In the data rows, 128 means zero.
Here is a table of points, one per row:
[ 92  73 116  82  86 125 124  74 135 149 167  99 102 122  61 137 146  85
 148  85 141 105 129  74  62 103 110 148 108  80 130  84 162 134 101 100
 178  68 185  83 194 122 140 119 107 103  58  91  73 126 140 169 122 107
 134 141  86 118 186 141 144 104 112 141]
[107 161 100 125  98  79  76 172 148 160  89 152 136 117 204 206  85 101
 187 125  64 157 117 174 200 145 179  31 196 194 185  95  82 111 127 128
  46 255  73 177  61  87  98  57 195 147  93 128 167  64 105 142 123 139
  62 138 104 133  76 197  29 139 114  72]
[114 106 150 120 127 158 144  77 114 122 163  98 114 136  80 105 158 115
  99 123 153 113 110  97  47  90  97 170  97  79  93 127 165 119 124 120
 168  56 157  84 167 129 140 160  96 113 112 115  98 147 156 138 121 138
 165 126 134 124 166  91 175 113 129 148]
[102  95 169 174 149 134 134  82 112  94 162 117  81 110 142 108  81 104
 107 146 122  89  87 155 150 171 127 103 138 153  74 120 109  81 102 158
 128 156 153 150 165  79 143  77 102 162 154 131 112 109 137 113  95 165
 137 114 100 138 116 138 143  80 169 120]
[124  99  98 155  65 189 134 155 166 183 137 181 137 126 137  57 127 116
 120 163 121 127 112 138 129 170  97 121 166 191 176  68 130 129  54 201
 150  90  72  88 135 159 166 177 147 101 159 156 179 123 170 136 203 168
 154  69 118  71 161 140 109  95 132 101]
[150 197  96 122 154  76 113 176 145 113  71  96 158 138 120 136 208 179
 174  58 102 169 173 100  95  67 134 165  75  88 150 146 145 155 154  96
 121 105  92 143  52 192  72 172  70 129 142  96 103 172  76 103 189  85
 114 181 174 104 121 139 115 198 105 140]
[161  94 103  86  95 174 138 150 155 179 134 195 182 122 132  97 103 151
  75 208 169 188 146 120 134 127 128 138 185 161 177 145 157 171 144 132
 139 107  93 148 121 128 145 142 167  60 123 168 188 106 204 174 127  89
 119  81 126 110 142  98 102  91  86 111]
[ 47  23 219 129 149 195 142  91 194  80 160 155  71  78 155 125  98  59
 139 201 121 135  46 104 112 160 139  66 172 159  70 154 115  53  80 143
 150 189 132 224 168  45  77  60  59 108 115  86 103 110 159 175 121 153
 174 112 127  90 113 131 102  90 145  99]
[162 101  89 102  80 176 149 159 150 182 121 193 191 135 125  90 109 164
  78 192 175 173 154 123 130 121 115 156 197 157 190 131 157 171 146 135
 136  86  86 134 110 148 151 152 179  67 119 178 188  98 179 173 155  85
 121  72 137 120 142 104  94 109  86 113]
[124 184 120 109 161 108 120 197 129 111  87  97 129 169 150 104 190 133
 198  89 105 118 138 110  89 131 151 133  86 126 129 105 101 105 140 108
 128 113 127 122  93 202  92 187 101 142 117  81 121 162  75 106 187 115
 136 167 202  93 100 129 149 176 107 110]
[140 124 138 190 150 115 118  81  68  99 164 103  84 150 145 112  84 103
  93 110 111  45 110 186 185 206 121 119 121 127  84 121 105 112 122 153
 124 138 160 105 156  95 169 100 147 186 171 161 117 127 127  74  76 190
 120 123  88 170 119 148 181 102 198 140]
[109  63  99  64  86 122 104  72 148 146 210  96 102  98  52 141 145  55
 150  64 153  94 126  74  77  67 127 152 114  82 158  55 176 143  65  74
 192  80 202 125 187 151 143 125 140 120  29  89  64 140 136 183 116  77
 115 149  66 108 208 178 107 103 102 159]
[124  99  88 134  66 184 127 152 145 179 137 181 147 129 143  69 127 131
 109 180 151 137 135 135 133 148 101 121 169 194 179  97 126 136  90 173
 140  89  82  92 127 164 156 178 154  93 130 157 174 108 170 155 179 135
 148  67 144  77 140 111 113  99 124 115]
[162 211 154 122 124 179 201 117  54 133 182 119  91  46 117 243 103 178
 141  98 195 110  43 128 168   0  49 157  90  85 100 160 245 139  54 115
 178 206 182 155 186  86 142 173 152 100 131 163  94 216 121 220 177 148
 224 124  53 148 192  54 128 120 116 189]
[189 179 105 217 139  49 167  46   0 103 147  59 124 160  72 108  39 162
  90  68 132  25 144 216 255 137 128 101  82  99  63 147  86 143 191 115
  87  72 189  89 132 164 180  97 128 196 134 178 115 133 107  63   6 150
  59 120 118 238  72  97 208 116 223 201]
[185 178  96  71 158  89 120 187 132 130  74 109 178 189 137 161 176 186
 117 103 143 192 197  99  90 101 150 199  99  91 166 168 139 192 202  67
 108 131 117 143  71 158 104 168 156 140 142 129 140 159  90  95 139  53
  98 181 169 144 122 132 139 190  57 138]
[204 110  79 101  95 143 154 118 111 187 116 172 215 116  94 120  68 207
  41 176 195 191 180 132 163  91 107 145 177 140 182 182 169 194 207  99
 122  83 112 147  85 134 155 134 180  67 118 204 182 100 196 163  82  56
  86  90 123 176 128  87 120 121  87 150]
[169 155 115 206 141  97 152  80  31 101 161  88  94 150 122 112  65 124
  85 105 121  52 125 207 209 192 124 120  99 127  82 129  92 129 143 142
 112 111 170  85 146 117 187 101 158 195 143 171 117 125 121  60  33 169
 101 120  90 195  96 136 205 105 199 152]
[130 171 197 160 150 161 190 162  98 120 147 142  90  81 110 177 137 192
 128 142 160 126 108 112 172 141  80 133 101 110  60 185 158 132 111 141
 139 155 146 105 173  97 146 164 102 119 176 173 129 166 127 145 164 156
 201 125 134 149 141  31 140 120 150 164]
[131 129 159  72 186  93 122 149 152  87  69 122 151 143 132 164 173 158
 146 105 137 186 153  87  97  68 168 151 106  84 119 205 148 139 200  52
 109 156 142 199  78 124  59 124 106 115  99 104 106 159  90 122 115  58
 111 187 170 130  92 118 133 185  82 135]
[188 145  41 182  93  99  75  95 109 144 153 116 167  79  92 160 136 176
  33 117 103 184 197 158 160  78  58 200 107  84 163 145 184 201 132 179
 118 128  66 153  92  91 191 152 151 131 245 188 141 147 150  50 115 120
  87 116  46 206 188 173 104 107 177 179]
[ 88  63 110  84  81 118 109  77 154 154 187  88 110 106  51 166 146  72
 157  80 141 100 124  58  69  90 133 148 106  91 159  64 155 127  93  90
 178  75 205  67 200 137 141 115 125 102  37  76  71 119 129 190 121 101
 117 147  66 117 194 152 116 103 113 158]
[ 86 130 119 128 108  73  66 181 171 159  60 165 155 131 177 195 106 102
 180 149  29 157 121 181 159 164 183  27 195 194 171  92  49  98 146 127
  18 213  75 102  86  95 103  45 163 135 108 106 183  29 104 126 105 164
  43 140 133 144  54 186  48 139 116  51]
[148 196 171 157 124 154 219 161  78 147 163 134  93  39 120 251 119 183
 152 109 178 108  81 117 191  77  56 137 107  97  68 166 196 144  76 126
 138 218 171 134 187  64 139 153 149  99 169 164 117 187 106 207 177 157
 205 140  94 151 149  20 108 114 134 171]
[150  82 102  98  80 194 129 161 170 176 126 183 167 117 146  69  99 136
  85 200 163 161 141 119 125 139 119 132 187 174 182 129 142 156 111 143
 130 104  86 122 125 142 161 157 163  66 122 168 181 103 183 177 168 112
 146  86 140  96 147 111  92 103  92 100]
[ 82 143 183 122 211  73 114  82 155  21  93  86 118  78 114 181 181 130
 163  77 107 183 118  73 112  53 144 114  76  55  71 204 138  96 154  85
 101 192 146 255  81  78  33  72  15 144 140  54  44 168  75 110  99  80
 124 212 141 157 100 135 110 192 145 151]
[120 123  86 115  92 108  64  62 144 113  70 141 186 219 171  74 128 103
 105 148  57 157 118 163  29 127 211  79 162 147 143  95  63  72 179 152
  55 115  65 119  78 107  81  77 136 151 118  92 152  70 186  93  96 169
 105 124 172 124  82 180 143 152 110  54]
[ 50  54 218 133 149 193 134  71 201  68 153 153  65  76 144 122  98  62
 146 186 124 124  48 118 124 163 142  73 163 162  60 146 124  47  81 156
 148 191 143 208 177  47  84  69  56 128 120  84  92 106 143 165 119 161
 163 103 113  89  99 140 105  92 160 104]
[148 185 112 100 164  90 120 197 131 129  87 109 137 200 156 114 186 152
 167  96 116 123 165 109  89 129 155 154  90 124 144 127 123 145 154 117
 143 126 110 103  85 195 111 168 132 142 122  97 131 162  72  97 171 111
 133 170 183  98 116 137 148 186  93 114]
[ 95 125 111 119 102  79  51 140 168 154  67 152 152 155 169 158 123  85
 160 148  35 157 124 154 105 152 198  46 171 189 152  80  44  97 170 149
  29 164  65  91  96 109  86  48 151 137 110  92 176  26 144 105  92 173
  72 127 158 152  67 184  85 146 100  56]
[185 177 103  69 181  87 107 203 119 138  81 121 167 215 157 144 152 177
 123 113 160 158 188 110  95 131 149 203  96  82 153 159 126 176 186  65
 124 132 127 107  80 153 122 159 186 155 124 128 147 147  93  77 125  69
 102 168 177 135 113 131 143 179  73 117]
[112 107  92 171  55 210 109 160 164 173 161 185 104 108 159  47 144  98
 120 151  97 108 121 131 115 173  90 120 166 193 186  57 122 109  39 244
 161 103  69  73 156 154 176 181 141 117 187 139 164 123 161 127 223 197
 161  63 116  47 179 156 102  86 153  93]
[120 106 147 176 121 137 113 105 118  97 169 125  84 125 155 110 101  80
 101 142 106  90 110 170 147 198 107 132 133 139 101 104 107 105  89 181
 138 156 149 118 162  81 163 100 132 177 184 147 123 122 132  73 118 207
 159 113  87 136 145 172 143  95 195 126]
[ 96 147 171 101 205  92 129 116 163  68  91  98 123 104 116 172 184 128
 168  99 122 181 135  96 107  72 162 131  73  79  92 199 137  99 174  68
 102 163 127 239  83 111  45  99  54 129 112  68  77 162  91 122 116  79
 126 193 159 137 103 121 106 186 102 137]
[140 129 133 192 138 115 123 100  78 110 169 118  94 148 139 110  86 112
  90 123 123  62 118 185 170 199 112 126 120 127 111 109 110 131 122 171
 138 138 143 103 163  96 187 111 160 183 165 161 127 117 130  51  82 183
 123 116  91 165 127 155 165  91 171 137]
[166 165 104 209 152  69 145  69  23 104 154  79 101 162 109 110  65 135
  88  82 130  38 124 224 221 174 124 115 108 118  77 116  80 143 160 145
 115 101 171  88 139 140 193  92 138 198 154 177 130 130 107  68  48 169
  92 112 105 203 112 118 209 103 202 170]
[122 174 141 107 174  92 139 179 131  98  92 101 123 168 153 102 178 118
 214  97 105 109 125 108  95 133 165 119  92 127 108 122  88  92 131 109
 132 127 132 110 100 198  63 166  89 154 104  78 101 158  58 123 154 117
 141 164 191  81  99 119 149 196 122 121]
[157 178 104  95 169  95 117 202 126 126  72 104 151 200 154 126 176 162
 159  93 130 131 180 124  91 125 153 167  90 104 144 146 116 152 175  78
 132 125 119 111  93 181 112 172 154 151 130 118 135 140  86  87 137  86
 123 178 182 121 116 127 152 181  90 137]
[ 97  52 110  73  80 121 104  73 147 159 172  93 110 113  49 147 158  53
 159  79 143 105 131  64  77  93 130 148 109  89 152  54 150 140  92  85
 186  60 198  93 197 135 145 116 132 117  30  75  57 121 125 192 113  93
 113 151  71 117 193 181 115  86 104 150]
[ 90 195 164 133 182  91 138 159 136  82  89  84 100 153 141  96 188 111
 233  74 101  88 109 111 102 129 171  92  87 122  88 124  78  86 123 104
 130 118 151 121 100 200  55 150  66 152  98  50  87 153  52 115 169 139
 131 162 204  79  90 115 154 187 149 119]
[ 87 131 220 168 204 172 184 158 123 103 134 123 107  89 120 102 142 166
 103 177 132 122 151 122 154 171  73 175  97 122  90 201 125 138 129 163
 161  78 150  77 144 163 153 159  76 118 209 158 149 146 115  97 128 142
 177  93 162 120 110  66 177 131 141 137]
[157 102  98 113  88 186 148 151 140 187 110 176 178 123 119  84  99 142
 100 184 158 161 145 122 128 139 124 124 188 172 181 113 144 159 129 143
 132  75  81 120 114 167 157 175 156  70 112 168 183 112 170 174 153 100
 130  82 147  90 146  96  99 127  96 114]
[ 65  74 207 159 140 167 123  79 163  80 163 130  62  81 169 122 109  79
 118 176 127 113  61 129 136 177 130  81 146 144  77 120 113  54  91 163
 139 180 137 179 176  62 111  77  87 144 145 106 108 121 143 137 113 175
 159 109 105 109 130 160 119  89 176 109]
[158  95  96  87  79 170 144 156 155 189 121 191 198 125 123  96 103 167
  82 191 170 179 162 115 125 121 112 158 187 171 194 135 151 175 138 134
 130  97  73 135 108 144 153 153 175  68 122 179 185 110 191 161 158  91
 122  74 127 119 142  99 105 104  96 129]
There is one direction along which these points spread out most. Take the direction at right angles to it along which they spread out most. Go by this last direction. Where along it does each point below lie, from 0 to 99? 50 is the average, and the first point above lies past it. One standard deviation of the points above along it is 16.
[ 92  73 116  82  86 125 124  74 135 149 167  99 102 122  61 137 146  85
 148  85 141 105 129  74  62 103 110 148 108  80 130  84 162 134 101 100
 178  68 185  83 194 122 140 119 107 103  58  91  73 126 140 169 122 107
 134 141  86 118 186 141 144 104 112 141] 55
[ 50  54 218 133 149 193 134  71 201  68 153 153  65  76 144 122  98  62
 146 186 124 124  48 118 124 163 142  73 163 162  60 146 124  47  81 156
 148 191 143 208 177  47  84  69  56 128 120  84  92 106 143 165 119 161
 163 103 113  89  99 140 105  92 160 104] 66
[158  95  96  87  79 170 144 156 155 189 121 191 198 125 123  96 103 167
  82 191 170 179 162 115 125 121 112 158 187 171 194 135 151 175 138 134
 130  97  73 135 108 144 153 153 175  68 122 179 185 110 191 161 158  91
 122  74 127 119 142  99 105 104  96 129] 23
[140 124 138 190 150 115 118  81  68  99 164 103  84 150 145 112  84 103
  93 110 111  45 110 186 185 206 121 119 121 127  84 121 105 112 122 153
 124 138 160 105 156  95 169 100 147 186 171 161 117 127 127  74  76 190
 120 123  88 170 119 148 181 102 198 140] 74
[124 184 120 109 161 108 120 197 129 111  87  97 129 169 150 104 190 133
 198  89 105 118 138 110  89 131 151 133  86 126 129 105 101 105 140 108
 128 113 127 122  93 202  92 187 101 142 117  81 121 162  75 106 187 115
 136 167 202  93 100 129 149 176 107 110] 45
[130 171 197 160 150 161 190 162  98 120 147 142  90  81 110 177 137 192
 128 142 160 126 108 112 172 141  80 133 101 110  60 185 158 132 111 141
 139 155 146 105 173  97 146 164 102 119 176 173 129 166 127 145 164 156
 201 125 134 149 141  31 140 120 150 164] 62
[124  99  98 155  65 189 134 155 166 183 137 181 137 126 137  57 127 116
 120 163 121 127 112 138 129 170  97 121 166 191 176  68 130 129  54 201
 150  90  72  88 135 159 166 177 147 101 159 156 179 123 170 136 203 168
 154  69 118  71 161 140 109  95 132 101] 35
[ 86 130 119 128 108  73  66 181 171 159  60 165 155 131 177 195 106 102
 180 149  29 157 121 181 159 164 183  27 195 194 171  92  49  98 146 127
  18 213  75 102  86  95 103  45 163 135 108 106 183  29 104 126 105 164
  43 140 133 144  54 186  48 139 116  51] 38
[ 47  23 219 129 149 195 142  91 194  80 160 155  71  78 155 125  98  59
 139 201 121 135  46 104 112 160 139  66 172 159  70 154 115  53  80 143
 150 189 132 224 168  45  77  60  59 108 115  86 103 110 159 175 121 153
 174 112 127  90 113 131 102  90 145  99] 62
[185 177 103  69 181  87 107 203 119 138  81 121 167 215 157 144 152 177
 123 113 160 158 188 110  95 131 149 203  96  82 153 159 126 176 186  65
 124 132 127 107  80 153 122 159 186 155 124 128 147 147  93  77 125  69
 102 168 177 135 113 131 143 179  73 117] 36
[120 106 147 176 121 137 113 105 118  97 169 125  84 125 155 110 101  80
 101 142 106  90 110 170 147 198 107 132 133 139 101 104 107 105  89 181
 138 156 149 118 162  81 163 100 132 177 184 147 123 122 132  73 118 207
 159 113  87 136 145 172 143  95 195 126] 67
[157 178 104  95 169  95 117 202 126 126  72 104 151 200 154 126 176 162
 159  93 130 131 180 124  91 125 153 167  90 104 144 146 116 152 175  78
 132 125 119 111  93 181 112 172 154 151 130 118 135 140  86  87 137  86
 123 178 182 121 116 127 152 181  90 137] 40
[148 185 112 100 164  90 120 197 131 129  87 109 137 200 156 114 186 152
 167  96 116 123 165 109  89 129 155 154  90 124 144 127 123 145 154 117
 143 126 110 103  85 195 111 168 132 142 122  97 131 162  72  97 171 111
 133 170 183  98 116 137 148 186  93 114] 40
[109  63  99  64  86 122 104  72 148 146 210  96 102  98  52 141 145  55
 150  64 153  94 126  74  77  67 127 152 114  82 158  55 176 143  65  74
 192  80 202 125 187 151 143 125 140 120  29  89  64 140 136 183 116  77
 115 149  66 108 208 178 107 103 102 159] 54
[161  94 103  86  95 174 138 150 155 179 134 195 182 122 132  97 103 151
  75 208 169 188 146 120 134 127 128 138 185 161 177 145 157 171 144 132
 139 107  93 148 121 128 145 142 167  60 123 168 188 106 204 174 127  89
 119  81 126 110 142  98 102  91  86 111] 26
